One vector is turned by the same rotation once a tick. Each row is the vector after some number of ticks, and that number follows the row.
The counts run from 0 to 509.
[-12  10  11  -4  -4  -8 -17  13  18  -2  12  -1  15   4   9  -4  -4   6
   2  -7  -2  11  -2  -2  -8  -7   2  -7   3  -2  -2   5 -18   0]
440
[  4  -1 -10  -5 -11   6  12  -9   1   8   8  13  13   0  -7   0  12  -3
   6 -10 -13 -10 -12   8  -4  -4   0  -1   1  -6  17   8  13   3]
167
[  5   4  -4  -4   1 -14  -4  19   9   4   9   7   7   8   1  16  -5  -8
   8 -17 -11   4  -4   7   2   1 -11   2   6   4   6   1 -12   3]
213
[-10   5  15   4  -5  -5  -2   4  -9  -3   1  12   2  13   1 -12  16  -7
   3  -4   1 -18  -2   1 -11   4   0   1  12   1  12   9   9   3]
145
[  4  -9   4   2 -16   8  -3   4  -8 -11   2   9   2  10   9   8  17  -5
   7   2  -6   8   3   0  -5   2   1   0   9  -5  17  -8   7  -9]
504
[  1   1  17  16 -13  -2  -5  14  -1  -1  -2  -7  16   8   3   4   6 -12
  17  -8   1  11  -4 -11  12   2   3  -7  -1   0   6   3   3 -11]
99
[  1  -9   4   2  -8  11  -1  12  -3  -6   9  -5  13   2  -7  14   7  -8
  -2  -5  -3  -7   5  -5 -10  -9   7 -14   2   5  16  -1 -10 -12]
47
[  1  13  15   2 -13  -2  10   1  19  12   5   8  10   6  -4  -7  -4   9
   7  -8   6  15 -15  -1  -4   5   5  -6   9   4  -8   7   2   0]
88
[ -4  -1  11   4  -6   4 -12   8   3   0   1  -6  10  15 -14 -11   8 -16
   1  -8   4   7 -18 -10   5   5   3  12   2   3   3  -2  -8  -1]
233
[  2  11   3  -8  -1  -7   8  10   8  -4  13  -3  28   9  -5  -3  -8  -9
   9  -8  -3  -2 -12  -1   0  -2  12  -1 -14   3   7   9  -5  -4]
437
[ 15   2  16   3  -9   8 -10  10  -4  -3  -6  -1   9   2 -14  -7   7  -3
   3 -17  10   8 -20  -1   0  -7  -1  -3  10   8   8   5  -6  -5]
225
[  0  -1   2  13 -11   5   7   4   5  -7   6  10  -1  13  -4   7   1   0
   0  -1  -5   1 -20  -2   4  -4   0   1  16 -13  17   1 -15 -11]
251
[ -8 -11   5  15 -12  -5 -10   9   1   2   3   2   4  15  -6   9   0 -10
   2  -2  -2   3  -6 -13   6  -1   0  -1   9 -10  13  -8 -18  -2]
243
[  0  -2   5  -3   6 -13  -8   6  -6  -5   9  -1  28  -2   5   7   2 -18
   7  -7   6   3   2  -6  -4  -9  13 -11   1   8   7   1  -9  -7]
444
[  7   4   1 -16   0  -5   7  -8   7   2  15   0  17  -4 -14   1   8  -8
   7 -10  -2   6 -11  -1  -6   3  13   8   0  -2  -1   6  -5  -7]
428
[-11   3  17   0 -11 -12  -8   5   7 -11  -1   6  -6   1  -1   4  -4   0
   2  -5   9  19  -1  -5 -16   3  -1  -8  -2 -16  12  -1  -1  -5]
126
[  4  -7   4 -10  12  -3  -5 -11 -11  16  -5   8  15   0  -6   8   8 -11
  -8 -14  -1   2  -2  -1 -10   3   1   4  17  -3  17 -13  -8  -6]
22
[ -7   6  13  -1  -3  -5  -9  17  17   3  21   0  14   2   0   7  -3  -8
   2  -8  -2   9   2  -1   5  -6  -2  -4  -3  -2   2   4 -19  -5]
439
[  2  -2   3   1  -7  -8   2  -9   6   5  -4  10  22   2  10   5   5  -9
  15  -1  10  24  -4 -12   3   1   5   5   5  -1   7  -1   1 -10]
105
[  5   4   1  -7  -6  -7  -3   1  -4   3  -5   9  11  22   1  -3  -3   6
   1  -4  -4   5   3   8 -15   4  18 -15   7   9  -3 -13  -4   4]
66
[  0  -1  13   8  -9  -1   4  -3  -2  -7   3   7  15   7   0   9  23   6
   9  -4  10  -5   7 -16  -6   8   4   0  11   8  11   0   0 -11]
279
[ -8   3   9   1 -20   3  -9  -6   9  -2   2   6   3 -11   2  -4  14   4
   7 -12  -3  12  -3  -8 -15  -8  13 -15  -1   0   0   8   3  -4]
306
[ -7  -8   4  13  -5   4  -5   1 -13   0   1  -6  10   9  -4  10  22  -8
   1 -14 -13  -1   7   6  -1  -8   1  -8  -4   5   1   8 -10 -14]
190
[  2   3  10  -7 -15  -2  -3   1  10   4   0  -6   8  10 -13   1   1  10
 -10 -11  -5   5  -8  -7 -23   7   5   3  -4 -10  12  -7  -6   3]
36
[-11   3  10   2   4   4   9   7  -4  -3  11  -7   3   5 -15   4  -4 -20
   3  -1   5  -6  -3  -2  -7  10  16 -14   2   0  16  -1   0 -13]
264
[ 13  11  -4  -9  -5   4  -2 -14   6   2  -3   3  15  10 -11   8   7   7
  16 -16  -9   7 -12   6  12   2  10   5   7  -4   6  -1  -9 -15]
420
[-11  -2  -1 -15  -4   1   7   0   3  14  17   1  19   2  -1   1   9 -13
  -2  -6 -11  -6  -2  12 -18  -1   1  -6   1  -5   4   7  10   2]
175
[  1  -1   2   2  -5  -7   9   6  -2   2  10  14   2   0  11   4  12  -6
   5 -15  -7  10 -14   3 -10   5 -14  14  12  -5   3  13   4   0]
340
[-17   4  11  -1  -8   9   3  -3   5  12  17  20   3  -8   0  -7   7 -11
   8  -6  -3  14  -3   7   7 -12   3  -8  -3   6  -2   8  -3  -5]
312
[  6  -4   6 -14  -8   5   3  -1  -7   7  -9  24  -1  17 -16  -1  -5  -9
  -6   2  -2   2  -4  13  -7 -10  -2   2  -2  -7  12   1  -4   3]
373
[  4   6  10   6  -6   8  -3   1   1  -7   2  12   9   9   0  10  16  12
  10  -6   9   3   3  -5   1  10   1   0   8   8  15  -9   2 -16]
278
[ -9   7  16   1  -6   7   0  -5   1  -2  -5  20  -4  -2 -16  -6  17  -7
   5 -10  16   8  -5   0  -3   6  -5   2  -9   4  14   2   8  -6]
142
[ -3   7  17  -5   1   0  -3   0   1   0   8  27  -2   0  -1 -10   0  -5
  -2  -7   3  19  -7   7   9  -2   4   5   7   4   4  -6 -19  -4]
456
[ -7   4   4 -10  -6  14 -13   9  19   3   5   2   7  -1  -3  12  -2   0
  -4 -10  -4  10  -1   0 -10  -1  -2  -4  -1  -4  18 -14 -12 -10]
43
[ -3   8   9  -1  -1  -2  -2  11  11  12 -13  14  12   8  11   8  -5  -4
   4 -12  -4   3   0   4  -6 -10 -19   6   0   1  17   6   3   4]
357
[  8  -5   4 -11 -12  -8  -1   3  -2  -2   7   5  13  -4  -1   6   1  -4
  13  -5   2   9   8   0  -6  -1  15 -23  -1  -1  12  -8  11  -1]
300
[ 1  3 17 -6 -2  7  5 -1 -6  4  4 20 -6  8 -1  3  6 -1  8 -1 -5 -9 11  4
  2 -7 16 -7 21  2 10 -3 -7 -9]
282
[ -3   1  17  -8 -11 -12  -4   4  -5  -6   4   8  -5  10   6  -3  -1   0
   0   5   5  15  -5   1 -15  -3   5   3  15 -18   1   1   0  -1]
118
[  2   3   0  12 -21   1   0   6   5  -6  -6   8  -8  14  -2   3   4  10
   9 -12 -15   3  -1  -2   0   2  16 -14   5   3   0  -4 -14  -1]
72
[  2   1  12  -2   3   7   2   9   3  12   0  10   8   9  -8  -8  -9 -18
  -2  -5  -4  -8 -15   5   6 -14   9   4  14   6   1   5 -14   0]
229
[ -4   0  14   0   0  -7  14  13   7  17  10  10   7   1  -1   7  -2 -15
   3 -13   1   5  -2   4  -8   5 -18   6  -8  -3   8  11   5   1]
348
[  1   4  15  -7 -15   4   1   8  14  10   7   4  11  14 -10   5  -3  14
 -12  -8  -2   3  -4   2 -15   4  -7   2   2 -12  14  -7  -9   3]
35
[ 10   5   7   4 -16   7  -3   6   5  -1   3   2 -13  -3  -9  -6   6   3
  11 -15  -5  13 -17   3   0   3  13  -9  18   2  -6  -1  -6  -9]
81
